Each row is where one point has got to under a steady rotation. How many steps took it there?
The counts run from 0 to 381.
[ 20  26  -2  -8 -26  11 -11   9  21 -29 -27  48   2 -31  -8   4  17   3
  12 -28  11  21 -20 -24  -9  13  -9 -11  11  -1   8   4 -36  -4 -21 -13] -> 173
[ 21   7   0  23   4  38 -14 -19  -5 -19  -3  29 -22 -14 -45  13  -9  21
   5 -18  29  -8  -5 -26  -5  10   6  -2  -9  15  22   2  25  11  20  18] -> 137
[  5  23   0 -20  -5  15  -1  13  12 -30  -8  37  -5  -5 -44   1  -8  22
   5 -20  17   2 -18 -19  13 -19  -2  -3  31   1  45   8 -11  -2 -13  14] -> 311
[  4  27 -12  13  -9   3  12 -18 -18 -11 -39  24   7 -23 -14  29  16  -6
  13 -35  17   5 -21 -14  -4  41   6  -7 -21  -8 -18   0 -18   8  17 -11] -> 142
[ 11  22  -5  -4 -14  40 -21  18   4 -15  14  40   0 -36 -42 -11 -12  30
  -1 -11   9  18 -25 -26   6  -1  -1   5   5 -13   4  -9  11   6  -4  25] -> 321
[ -9  19  19 -12  12  25   9  -2  17 -13 -12  21  16 -11 -36  48   2   9
  33 -14   2 -10 -20  -3  -2  11  38   2 -32 -18  13   2 -16   0   1  17] -> 57
[ -2   6   8   3 -16   7 -11 -10   6   6  -3  22  20 -17 -22  47  -6   0
   9 -17   7   4 -20   9  13  34   2  27 -39 -31 -25  -7   1  15  16   0] -> 90
[  0  27  12   0 -10  10 -12  11  15 -11 -12  37  11 -12 -50   6 -19  36
   8 -21  -7   4 -13  -5  34 -17   3  10   1 -12  15  -8  25  12   7  25] -> 214
[ -3  20   5 -13 -23   7  -1  -7   5  -6 -34  50  13 -37 -11   6  26   1
  13 -14   4  20 -30 -18  -1  24   9 -16 -23 -25 -16 -10  -5   6  -3   5] -> 324
[ -3  17   2 -24  -4  23   7   2  -2 -31   9  44  -5   0 -52   9 -11  14
  -7  -8  17   6 -12 -10  25  -9   0   3  25  -9  42  19  -4   8  -9  11] -> 310
[ -6  37  -2   9  -3 -27  -7 -10   5 -10 -46  11  13  -2 -40  23 -20  30
  14 -37   7  -6 -25  -4  25   4  -6   2   4  -8  16 -10   3  -2  21  10] -> 108
[  0  20   1 -15   1  23 -11  -6 -11 -25  20  11 -11   8 -28  47 -24  11
  10 -15  26   2 -16  -9  -9   9  10   5   4 -16  24  24 -47  -6  -6  -2] -> 155
[  5  -7 -18 -11 -14   9   9 -16 -14 -16 -15  50 -10 -19 -30   9  23 -17
 -13 -10  50  17 -23 -22   1  29 -17  -5  20  -6  19   8   2   9  -1   0] -> 19
[ -3  -6 -10 -24   7   4  14   2  -4 -15   4  25   3 -10 -30  39  21 -25
  -3  -7  50   0 -36  -1 -12  30  -3  12  10 -13  22  13 -25   2 -11   4] -> 307
[  8  20  21   3 -17  21 -30  -9  19  -8 -16  38   2 -11 -38   9 -22  42
   8 -17  -1   8 -13 -20  18 -17   2   3 -11 -14  12 -13  25   9   8  17] -> 85
[ 14   7  -7   5 -17  -2 -36  -6   4 -11  10  13  -5  -4  -7  47 -25   0
  -2 -25  34  11 -17  -7  -5  25 -32  29  -3 -13   6  -1 -37   1  -8 -19] -> 252
[  8  -9  13 -26  -4  23  -8   2  22 -16  -7  46  -7 -11 -30  14   9   8
   7   1  35   3 -27 -26  -5 -10   0  -2  18   0  51   0   2  -6 -12  19] -> 51
[ -5  14   6  -6  -3  -7  -8 -42 -18  -1 -29   8  -6   7 -24  50 -10  10
  18 -18  34  -3 -35 -20 -13  22  14  -9 -17 -23   7   3 -26  -7  20  -5] -> 132
[  6  25 -10  12  -7  16   6 -23 -17 -19 -18  27   1 -20 -26  43   5  -2
  10 -27   6   1  -9  -2   2  46  11   6 -29 -15 -16  17 -19  16  10 -16] -> 143
[ 10  -1  -4  15 -19   5  -4 -26 -13  -4 -24  43  -5 -19 -37  18   2  -2
 -13 -15  27   7 -11 -12  18  24 -13  10 -16  -8  -5  -6  40  23  25   6] -> 116
[  5   6   9 -19  -1  29  -7 -22  -2 -18  -3  22 -15   3 -18  48  -2  -1
  19  -8  32   4 -24 -22 -25   9  19  -8  -8 -13  27  19 -45  -7  -8  -8] -> 25
[ 16 -11  14  -3 -41  14 -31 -21  11 -10 -13  54 -10 -14 -14  15  -5  11
  -4 -11  24  19  -7 -17  11  -3 -26   9  -7 -11  11  -8  17  17   2  -8] -> 95
[  5   3 -10 -11  15  12  -6  -2  -9 -10  10  13  -9 -11 -37  26  -4   0
   4  -6  58  -5 -41 -24 -22  11   4   1  17  -8  32  -1 -17 -13  -1  20] -> 157
[  2   0 -18   0  -7 -14  -6  -9 -10 -10   9  11   0   2 -30  45 -14 -17
 -19 -21  49   3 -24   4  11  35 -32  30  12  -9  11   2 -23   6   6 -10] -> 124
[  0   2   1 -10 -16  -5   0 -31 -16 -14 -11  40  -8  10 -44  28 -19   3
 -22 -10  29   6  -8  -3  32   5 -22  13  18  -8  29  15  16  19  16  -9] -> 256
[ -5   7  34 -27 -13  11 -17 -14  26 -12 -19  32   9   8 -14  48  -8  12
  28  -9   5   3 -18  -9   0 -12  14  -3 -18 -25  26   7 -30  -6 -10  -3] -> 207
[  5   2   9  -9 -47 -11 -37 -19   9  -6 -17  48  -1 -10 -13  11 -19   9
  -7 -14  19  27 -13 -15  22  -5 -35   5   5 -23   3  -3   7   8  -2 -10] -> 96
[ -1  17 -20  -1   3  28  11  18 -11 -17  27  27  16 -29 -49  16  -3 -11
  -7 -17  18   5 -24   2  13  34   2  25  -2 -19 -13   3  -8  16  -3  17] -> 38
[-18  25  17  -9 -15 -14 -14 -25   0   6 -36  16  17   2 -30  39 -18  26
  18 -18   2   2 -31 -11  16   4  11  -4 -25 -40  -6 -13   0   3  17   6] -> 368
[  9 -18  13 -25 -20  36 -22  -2  15 -13  19  56 -11 -13 -21  24   4  -6
  -7   1  37  14 -15 -10  -3   8  -9  17  -1 -20  19   9  -1  12 -18   1] -> 330
[ -8   8   8 -30 -13 -19  21  -3  21 -14 -47  52  20 -13 -25  16  21  -4
   7 -15  13   5 -26  -4  15   2  -3 -10  11 -13  28   4  -5   2  -6   2] -> 334
